One turning vector, and how many ticks it has turned:
The counts run from 0 to 201.
[  3 -43 -28  44 -13  25 -49 -20 -17  20 -29  -2  32  26  21   3  14 -31
  14 -26 -18  -6  -1   8 -10 -40 -42 -11 -29   2 -46  20  31  -5  -3   8
  10]	0
[-20 -33 -37  46 -10   7  -6 -13 -44  14 -22  10  18  25  35  -7 -17 -20
  -6 -13 -63 -11 -17 -17   8 -11  -4   4 -23 -10 -35  34  53 -16   4  37
  -3]	4
[ 43 -37  15  24  -3 -10 -35  29   2  -1 -38  10  81  28  21  -9 -11  -2
 -18  -6 -22  14  -1  12  23   2 -13  11 -16 -15  16  33  -9  21   6  43
   3]	119
[  3  -6   2  36 -23 -31 -14   8 -16  30  17 -47  -4 -22  31 -12 -11 -22
  -8   4 -50  28  -6  15  13 -17 -16 -10  -2  -5 -38  38  20  -7 -40  57
 -15]	186
[ 24 -30 -16  19 -19 -28  -5 -33 -45   9 -14   8  71  29  21 -21 -22 -14
 -22  -5 -41  35  16 -14  34   1 -26  35   9 -26  10  16 -13  14  15  30
  -9]	176
[ 16 -28  -6  19  18   7   7  -2 -11  18 -44  11  28  16  43 -12  12 -16
 -13 -13 -63  11   2   8 -24 -17  25  12 -11 -35 -22  36  40  -5 -29  48
  -4]	89
[ 39 -21 -40  15  -1  -8 -44  -2 -16  12  -6  -8  34  21  28 -41  11 -22
  17 -31 -36   2 -17  -8  20 -10 -37  -4 -55  21 -29  10  10 -11   1  -2
   4]	76
[ 45 -15 -46  28   7 -15 -28 -17 -29  14  -3 -20  58  12   6 -30 -10 -25
   5 -34 -31  54  15  -3  43 -16 -25  14   3   9  25  -4  15  13  -5   8
  11]	47
[-16 -35 -46  50 -23  10 -28   3 -47   8 -27  11  19  32   5 -16 -11 -14
  11 -27 -55  14 -10 -13  21   8 -21  14 -14 -23 -34  29  39   6  22  27
 -10]	3
[ 13 -50  27  38  -4  -3 -29  24  -7  27 -10 -28  13   0  41 -35 -10 -18
 -21  12 -28   7 -12  51   3 -11 -34  -2   2   1 -22  30  17  15 -28  41
 -47]	110
[ 30  17 -31  24 -32 -20 -11   7 -31  35  -1  -9   2  17  19 -42 -24 -28
  28 -24 -14  14 -18 -19  13  -9 -19 -16 -20 -18 -69  34  33 -29  -8  28
 -15]	157
[ 22 -44 -25  10 -22 -35 -30   4  -3  -5 -38  -6  79  12  29 -30  -4 -10
   1 -10 -19  23   3   3  12  12   5  15 -42 -14  17  27  -7  16  10  37
   8]	120
[ 21 -42 -33  -4   1 -11 -10  16   1  14 -37  -7  16  17  46 -57 -21 -18
  12 -33 -29  22   0  34 -10  -6   1  10   3 -16 -12  26  41  10 -34  13
 -23]	165
[ 32 -26   1  50 -15   5 -47 -26 -16  15 -37   0  62  30 -25  -2  -4 -16
   7 -28   9  15 -11  -4  46 -10 -32 -10  -4 -12  19  12  13  -6  10  23
  -8]	200
[ 27 -17 -34  54 -16  12 -33  18 -23  16  33 -17  21   1  25  13 -13 -23
 -15  10 -36  13  -2   5  19 -32 -35   3  -9  19 -33   9  15  -7 -10  50
  35]	130
[ 67 -14   3  27 -20 -15 -26  31  15  20 -13   9  52  16  16   1  -6 -26
  -2  -5  12  40   2  24   1 -17 -14  14  20 -15  -2  28 -17  13 -19  52
  30]	42
[ 80   2  -8  27 -48  -4 -26   7  -6  33 -31 -11  64  -4 -17 -27 -22 -11
  32  -9   5  16 -11 -31  33  -3 -26   3  -2 -18 -21  20   0 -19  -7  12
  -6]	71
[ 62 -17 -27  56 -39  -5 -22   9 -13  35  15  10  51  30   2  27 -27 -17
   8  -6   9  25   0 -12  25 -31 -52   1  10  -5 -21  27  -8   7 -12  22
  28]	127
[ 16 -21   5  38  -7 -23 -15  34 -25  23 -17   9  25  41  20 -31   8  -5
 -29  14 -20   5  -3  41  21  13   3   6 -14 -12  -9  33 -16  15   2  59
 -33]	34
[ 15 -46 -18  41 -11   9 -36   5 -30  21   5 -11  16   4   9  10  -5 -10
 -12  23 -23  16 -16  49  16 -34 -76  10  15  -9  -3   1  -4  32   0  30
  -7]	54
[ 63  12 -22  49  -5   4 -17  42 -35  34   2   6  -5  34  21 -28   1 -16
   1   0  -4   3 -16  22  30 -20 -34 -13   6  -6 -34  18  -6 -30 -17  52
  -9]	159
[ 36   8 -24  39 -42 -11 -21  13 -35  50  -3   8  18  18  -1 -36 -26 -24
  22 -19 -16  23  -6 -17  40   0 -18  -1  -5 -22 -46  31   5 -23   1  17
 -37]	156
[ 30  -2 -29  10 -37 -32  -6 -20 -43  34   5 -28  47 -18  10 -44 -12 -40
   9  -4 -43  46  11 -10   9  -2 -29  34 -14  -5 -30  16   7  -3   0   8
   8]	100
[ 27 -13  32  60   4 -13 -22 -14  -2  23 -51 -12  16  18  11  -6   2 -10
 -20 -21   3   2 -18  39   8 -20 -16 -16  14 -24   6  26  29  -8 -41  58
 -24]	114
[ 30 -11  -9   8  -4  -3 -25 -37  -4  24 -66  -6  56  10 -25 -19  26  -5
  14 -24 -47  21   0   4  25   1 -17  19  -8 -50  -5  22  15   9  -5  17
 -35]	144
[ 18 -20 -49  34 -33 -10 -32   7 -18   8  18 -28  27   7  28  13 -10 -29
  18  -9 -29  28 -14   0   5 -32 -39  -4 -23   7 -39  22  30  -5  -9  33
  52]	129
[ 53 -25  -9  30  35   7 -32  58  -5  21 -14  14  14  34  44 -30   5 -16
 -13 -15 -31   9  11  42  13 -11  -9  10  -3  -6  -2  13   2  11 -28  39
 -20]	163
[  1  -7 -17  27 -32 -42 -12 -12 -19  44  18 -22  14   5  40   5  -5  -8
 -15   9 -25  10   2  19  -8 -47 -62 -11 -10  -6 -36  36  -6 -11 -38  36
  -4]	182
[ 45 -21  25  45 -17  -3 -16 -17 -55  37  -8   1  33  19   0 -35 -17 -17
 -13   6 -10   7   3  22  34  -9 -45  23  16 -10 -12   2  13  10   8   5
 -60]	26
[ -3 -39 -39  34 -23  -6 -43   3 -27  11  -4 -14  17   3  -4 -11  10  -5
   2  14 -39  31 -10  38  15 -16 -68  14   7 -13 -13  12   7  27   9  28
 -23]	55
[ 34 -22 -51  29 -49 -16 -14 -30 -13  20 -21   2  61  24   9  -7 -42  -9
  12 -29   3  28  13 -19  27 -23 -21  -8 -10  -4  12  16   1   5 -15  15
  -1]	124
[ 53 -10  16  13 -20   1  -5 -13 -23  37  25  -5  68   3  21   1  -2 -36
 -20   7 -29  21  29   6 -15 -36 -35  43  -3  -9 -32  19 -16  11 -18   9
   9]	98
[ 11 -34 -20  62 -16  17 -50  13 -38  29  -6  28  31  42  -6   5  -5 -19
   3 -10 -33  11  -5   2  37  -6 -24  12 -10 -17 -27  26  11  14  12  16
  -6]	2
[ 58 -11  -2  20 -33 -26 -15  -7 -36  41  17  -3  67   3  -7 -24 -10 -30
 -14   7 -34  44  21  -7   9  -3 -24  38  13 -15 -21   7 -15  13   3  16
  -1]	99
[ 28 -22   1  42  10  19 -21  22 -13  27 -30  28  10  40  19  -6  28 -24
 -14  -8 -30   3   5  55 -17 -26 -14   9   3 -28 -27  17  18   3 -26  51
  -1]	86
[ 49 -12  -8  21 -12  13   5  21  10  40 -13 -12  37  -2   2  -7  -3 -33
  -7  14 -48   9  18  25 -19 -32  14  26  -1 -35 -34  29  18   6 -51  57
 -19]	13
[ -2 -38   8  17  -8 -21 -36  13 -14  23  -5 -34   6 -14  52 -40 -16 -10
  -6  -7 -31  14 -18  46 -14 -10 -41  -6 -16   3 -42  42  23   6 -27  23
 -43]	109
